In the data rows, the value 128 means zero.
Some points, one per row:
[118 104 104 118 130 124 124 156 196 224 159 140 117 127 125 148 117 131  98 104 113 127 132 120 114  77 114]
[ 93  82 106 126 110  91 130 121 140 133  97 133 123  87 128 162 173 187 174 179 215 233 200 195 168 135 130]
[ 94  68 179 120 113 134  96 127 114 126 135 139 145 170 168 134 106 137 110 105  57 115 100  96 111 141 160]
[148 125  97  84 139 152 125 147 132 123 135 140 160 156 144 133 131 144 141 103 128  80 132 125 116 107  95]
[147 139 112 116 128 108 158 120 121  88  99  97 103  64 150 106 126  96 119 179 183 149 100  94 107 119 126]
[158 119  95 114 119  99 177 131 146 129 103 111 118 140 122 117  76 132 140 188 175 231 230 217 212 200 184]
[ 95 113 100 132 130 104  93 102  74  53 133 139 111 116 108 149 143 107 143 108 116 146 148 163 100 124 160]
[180 208 187 221 231 147 185 165 150 116 117 122 126 124  84 115 100 125 102 116  89  82  90 132 104 145 125]
[ 95 120 114 101 174 180 213 174 150 146 119  93  91 111  83 104 100 122  87 131 102 121 113 111 102 138  90]
[138 124 125 119 119 114 143 123 112 131 130 111 146 137  89 122 160 173 191 192 183 162 150 103 121 140 130]
[116 107  95 127 110 125  92 111 104 136 129 161 152 216 204 215 227 183 175 177  92 137 133 106 113  87 115]
[123 162 118 117 123  70 133 104 117  89 106 110 122  89  97 119 108  96 144 168 155 195 218 218 175 144 148]
[148 110 105  88 107 116 104 160  63 135 159  93 105 145 124 123 155 187 168 195 149 139  92 137 116  88 129]
[ 84 116 127  81  82 106 119 156 122 106  80  69 134  95 116 125  85 115 119 112 113 120 126 118 183 151 166]
[128 128 128 107 172 156 206 189 182 143 101 114 118 126 108 129 139 114 120  97 151  79  93 135 108 102 138]
[127 144 109 111 107 120 111 133 118 132 117 120  74 122  96  97 147 126 142 178 156 164 160 143 158 128 116]
[123 115 120 109 124 130 104 104 136 123  85  97 125 165 109 127 140 196 142 139 184 176 159 133 137 138 131]
[124 152 137 148 190 206 202 176 170 141 140 159 109 107 104  97 117  84 107 146 104 105 142 103 100  96 123]
[129 143 120  95  93  85 125 143 114 119 190 131 158 144 138 120  75 146 135 101 151  90  95 109 115  92 171]
[106 133  93  99 109 108 101 131 121 122 105 145 118 117 120 128 142 142 158 145 124 113 108 145 127 106 117]
[123 121 137 123 125 139 139 114  76 102 100 134 132 189 180 189 162 164 130 151 101 103 130 150 145  92 116]
[118 125 111 102 154 107 168 127 120 134 124 123 119 113 105 110  88  94 101 107 132 115 142 141 159 213 193]
[152  84 121 153  87  90 102 153 114 142 155 113 113 120 156 110 168 170 133 127 105 100 130 131 152  97 124]
[ 81  80 132  79 144 108 154 153 133 110 109 135 120 150 139 173 127 174 114 120 112  99  63 150 104 124 166]
[102  85 121 201 219 182 218 143 107 145 121 126 132 103 159 100 120 106 123  95 103 118  71 105 123 131 127]
[137 105 106 109 136 140 131 100 122  82 141 146 119 134 103 103  90 110  99 103 120 129 114 157 204 203 206]
[156 120 106 114 110 101 143  84 103 151 128 113  94  98 142 113  97 125 166 105 123 160 139 161 147 130 159]
[ 86  50 124 132 107 101 106  93 155 122 151 231 252 216 166 227 165 170 141 129 109 154 108 118 110 114 100]
[149 154 165 175 207 243 205 209 185 160 172  97 140 103 129 114  97  95 120 112  69 125 129 168 112 104  87]
[128 156 201 173 144 152 115 107 121 106 120 137 102  96 132 126 109  95  82  90  86 134 108 125 125 135 124]
[102 126 163 125 110 137 145 110 113 139 102 121 102 111  85  93 100 115 132 114 197 194 216 227 224 205 176]
[103 134  75  77 112 101 124 146 130  94 133 104 195 151 168 181 198 158 187 167 133 117 128 135 110 127 119]
[252 238 138 189 158 151 137 120 168 126  94  67 133 134 113  83 127 120 138  62  66 121  99 121 122 106  92]
[142 161 182 124 153 122 155 148 103 110 110  99 140 115 100 115 115  92 111 117  85 119 123 125 126 114 117]
[149 114 122 118  90 150  98 129 109 111 140  83 118 137 145 170 165 188 235 167 145 148 140 140 132  96 119]
[ 94 143 125 138 181 210 190 159 201 198 162 183 173 118 119 104 117  78  77 119 107 167 106 119 103 113 170]
[134 123 120 128 123 129  76 114 121 151 127  89 122 103  80 147 112  75 125 109 132 183 202 163 188 101 138]
[149 195 208 161 157 152 135 122 107 114 120 108 129  85 108 135 142 109 110  62 119 111 140 104 136 105 120]
[168 154 183 192 238 233 218 198 196 162 116 124 102 151  91  87  92 141 130 101 100 151 104  80 100 134 140]
[160 168 195 142 131 105 124  86  75 167  92 116  80  91  93 153  86  92 104  89  92 129 160 104  81 119 103]
[161  87 142 121 116  78 107 131 131 144 129 213 155 164 143 108 143 114 115 104  95 131 137  97 121 120 105]
[104 151 129 141 104  97 112 115 142 131 131 115  94 157 135 136 114 130 118 108 118 142 143 140 158 150 150]
[143 153 116 157 167 193 154 115 105 109 155 122 121 109 131 135 110 135 101  71 128 104 119 123 113 136 114]
[125 162 175 172 154 151 141 101  84 127 138  87 154  94  84  96 102 103 132 112 142 118 100 116 127 126 160]
[142 131 138 132 114 119 140 128  91 101 168 126 108 121 109 129 101 102 104 112 141 138 163 223 180 180 177]
Here are 12 more points, each followed by its number:
[143 133 194 170 220 138 107 145 146 108 111 116  95 116 168 115  91 129 160 124 110  98 118 114  83 130 117] 0
[136  83 113 127  96 145  91  77 141 139 118 152 123 105 128 101 119 105 103 170 196 166 193 173 132 114 109] 1
[106 140  91 121  96 129  88 100 130 127 144 110 104 123  98 150 114 106 140 190 202 180 225 170 160 147 147] 2
[166 120 122 107 121 134 139 105  91 132  98 164 113  95 132 150 118 146 127 188 187 237 142 143 100 126 139] 3
[156 129 100  76 162 124 118 107 137 156 158  84 144 124 114 110  90  79 113 108 131 101 131  53 134 114 150] 4
[144 127 157 187 166 139 144 116 140 110 119 117 130 117 130 114  72  54 112 121 149  91 107 144  91 118 102] 5
[118  95 106 131 142 129 107 101 131 170 159 164 107 118  98 111 103 138  95 123 132 107  92 131 126  82  79] 6
[164 109  93  92 101  75 124 138 153 128  66 137 116 109 118 136 102 124  80 116 124 105 117 165 149 139 136] 7
[144 132 101 122 133 139 103 152 156 171 197 186 211 199 203 214 164 171 138 115 119 128  87 100 150 154 151] 8
[200 205 225 218 160 204 163 110 146 115 128 144  85 140 106 152  95 115 104  91 134 100 147 114  90 122 111] 9
[ 90 136 154 145 160 164 129 125  93 110 165 142  88 100  80 144  95 117 101 140 103  65 122 104 126  96 117] 10
[147 115  69  97  84 128  98 135 106 108 167 131 112 119 112 111  87 159 167 159 155 120 105  91 111 120 134] 11
Which of these numbered points is nearest to each point below, looking only along the 7 directions in which the first points spread most? Its number follows each.
[118 117 113 124 116 102 132 123 141 154 135 169 136 163 167 142 125  91 118 160  69 138  90 111  97  99 134] > 6
[ 93 134 109  95 105 105 125 110  90 101 120 107 143  88 112 134 117 106 106  99 114 108 146 143 175 198 156] > 7
[142 100 122 102  88 108 155 113 132 115 140  91 142 136 166 165 208 191 127 167 146 108  74  79 125 126 131] > 11
[131  81  83  89  99 131 120 162 147 126 185 170 231 184 204 248 187 146 161 154 136  97  90 122 114 133 138] > 8
[115 116 118  98 129 127 126 111 152 134 111 169 161 204 217 195 198 242 151 128 125 161  94 105 103 111 109] > 8
[ 83 130 107 129 149 118  89 120 128 144 107  95 151 149 190 167 230 227 198 202 174 191 118 122 109 126 132] > 3
[130 121  93 111 106  95 135 107 115 100 125 121 129 147 172 145 179 159 139 152 141  98 151 120 103 102 122] > 11
[ 97 147 105 105 131  99 100  90  86 133 119  93 135  74 111  98 123 141 153 189 177 225 245 198 183 159 136] > 2
[100 140 170 184 195 202 117 151 149 123 121 129 113 137 108  86  92 112  93 106  88 132 158 106 117 132 136] > 5
[129  86 139 120 111 150 140 142 114 132 141 133 119 194 203 150 130 110  93 137 133 155 128 106 129  95  96] > 6
[142 178 120 121  95 113 140 180 112 120 168 115 126  98 128 115 105  79 119  93 119 110 105 113 137 110 142] > 4
[112 108 116 129 112  97 116 126 109 111 110 141 106 161  98  97 112  93 135 146  77 146 125 110 143 156 160] > 7
[133 115 125 103 107 108 130  99 128  94 138 121 103 123 117 119 124 144 168 224 215 199 197 179 194 138 184] > 2
[ 85 120 104 130 118 129  65  81  85 132 106  97  99 114 120  87 118 101 133 130 140 218 206 220 159 194 141] > 2
[124 124 112 120 103 108 117 101 125 172 157  99  96 134 107 103  90  94 116 126  93  94 128 116 129 123  93] > 4
[ 86 125 151 140  85 121 111  98 159 121 188 189 235 231 203 233 212 134 137 103 160 101 119 130 115 110  84] > 8
[152 106  94  90 113 124 133 114 179 178 205 219 229 216 216 182 180 129 105 147 125  94 110 115 128 146  93] > 8
[140 175 123  84  99 124 133 120 103 122 119 122 102  67 138 129 110 115 150 101 141  83 147 170 225 187 189] > 7
[ 98 125 109 119 141 103  89  89 130 126 110 130 140  65 137 146 163 199 157 162 161 146 144 104  94 115 117] > 3
[216 178 187 136 145 139 169 122 106  96 131  84 119 158 133 123 112  92 110 116 101  87  98 130 106  82 144] > 0
[ 78 111  86 115  94 156  89 115 139 126 125 112 138  89  89 138 112 135 153 116  95 132 115 129  88 104 122] > 6
[115 108 141 101 109 104 119 118 136 124  97 128  86 136 125 110  87 103  91  99 118 148  79 161 181 192 150] > 7
Here are 12 other points, each followed by its number:
[124 107 109  84  95 130 121 159 136 169 169 201 209 223 229 189 198 176 193  94 138 129  84 111 108 100 153] 0
[100 140 178 169 137 139  97 143 126 128 122 116  92 150 127 138 178  96  94  96 108 112 100 111 136 109 123] 1
[112 123 131 130 144 155 132 119 100  79 139 114 118 125 108 108 131 107 160 151 180 126 107  80 132 125 134] 2
[120 118 166 108 141 129 158 132 133 150 135 196 136 142 122 134 125  80  68 108 125  93 105 154 138 118 100] 3
[ 81 117 103 106  75 147 100 117 121  92 143 111 121 124  99 138 136 167 121  97 109 127  75 125 102 124 156] 4
[159 114 105  77 122  91 115 117 137 106 107  89 120 124  98  96 170 119 124 134 150 170  97 161 116 126 118] 5
[121  94  86 140 133 119 135 154 172 142 131 119 128 124 118 111 148  98 100 103 108 104  86 114 142 152 116] 6
[110  84 106 113  96  95 104 114 100 104  95 137 114 144 115 144  80 137 126 115 155 195 180 166 135 157 138] 7
[175 100 150 134 105 137 148 200 203 205 217 204 174 156 154 117 129 137 152 136  90 116 138 117 108 123 110] 8
[ 68 114  90 127 113 115 107 126  97  81 112 104  77 109 106 171 176 185 213 199 189 138 152  90 125 145 125] 9
[147 131 144 169 171 193 201 162 115 131  77 128  98  97 123 134 112 115 142 121 143 130 119  94 142 111 103] 10
[100 100  97 114 116 118  99 109 113 110 140 105  85 125  77 101 113 104  72 145 144 132 143 108  89 129 136] 11
Which of these numbered points is nearest to each point below, looking only along the 7 directions in which the first points spread most? Its number follows each.
[ 96 127 113 169 149 108 132 158 187 243 238 187 225 184 191 154 145 133  93  94 118 126  82 119  94 111 118] > 8
[178 131 108  83  99 103 120 174 117 136 126 125 128 110 106 151 152 123 178 184 116 189 117 126  97 123 118] > 5
[111 133  97  85 111 107  78 143 116 149  95 119 138 117 124 195 192 171 219 208 184 158 145 130 118 114 133] > 9
[114 101 119 138 113 110 165 184 143 170 151 119 147 136 127 107 146 118 104 110 106 108 104 131  81 125 107] > 6
[105 140  64 138 120  95 118 129 173 188 167 176 198 183 160 144 167 132  98  89 129 124  80 129 108 130 130] > 8
[116 110 133  96 116  97 122 138 131 108  99  83 100  80 134  85 151 114  94  86 133 102 100 160 150 149 119] > 11
[133 136 135 103 100 140 111 183 109 129 159 141 203 216 255 209 236 183 177 171 146 117 132  92  90 110  92] > 0
[149 149 197 172 214 214 221 127 179 130 123 130  96 138 103 135 115 102  47 125 131  99 103 102 125 127  89] > 10
[121 142 167 172 164 118 123 116 115 140 111 118  99 111 133  79 107 135  94 122  84 122 108 142 107 120  86] > 1
[ 90 104 119 132 141 100 133 107 142  99  77 115  91 121  98 160 108 165 163 183 146 132 113 143  86 122 145] > 2
[130 159 134 137 119 179 208 237 241 233 167 174 144 150 134 108  81 110 105 100 131 105 110  97 105 104 132] > 8
[236 232 160 156 112 119 102 104 105 125  78  96 152 113 110 115 149  93 119 108  58 131 117 130  56  94 101] > 1
[108 128 113 125 138 128 140 112 155 157 195 164 150 134 123 121 110  99  68  81 128  79 126 128  89  76  88] > 3
[ 76  86 121 120 115 128 100 135 104 117  99 149 139 137 147 180 130 129 120 119 126 125  79 129 105 130 142] > 4
[161 140 171 238 182 195 184 171 199 193 110 148 121 125 107 106 129 130  95 127 112 109 106  91 130  95 137] > 10
[150  92  90 143 130 104 125 153 184 163 148 128 114  93 113  83 112 120 102 116 101 120 111  81 128 149 135] > 6
[129 104  98 118 113 128  95 124  95 155 121 101  98 139 126 122 148 117 159  90 124 103  68  87 125 129 141] > 4
[146 103 104 120 111  90  91 123 100 102 102 144 185 199 113 120 150 135 128 113  93 106  85 131 124 145 141] > 4
[153 135 125  74 122 122 109 131 112 128 119 101 123  97 122  85 130 134 172 113 190 170 209 125 109 129 128] > 5
[124 148  83  93 116  93 118 111 108 136 135 107 148 186 195 166 182 179 137  93 143  96 131  90 124 147 117] > 4
[128  90  79 131 139 110  97  99 148 109 160 162 165 157 226 218 218 212 206 141 132 135 123 111 128  98  95] > 0
[110 113 104  84 102 106 110 126 130 139  80 136 139 151 123 173 160 150 121 130  89 162  97  92 121 109 128] > 4
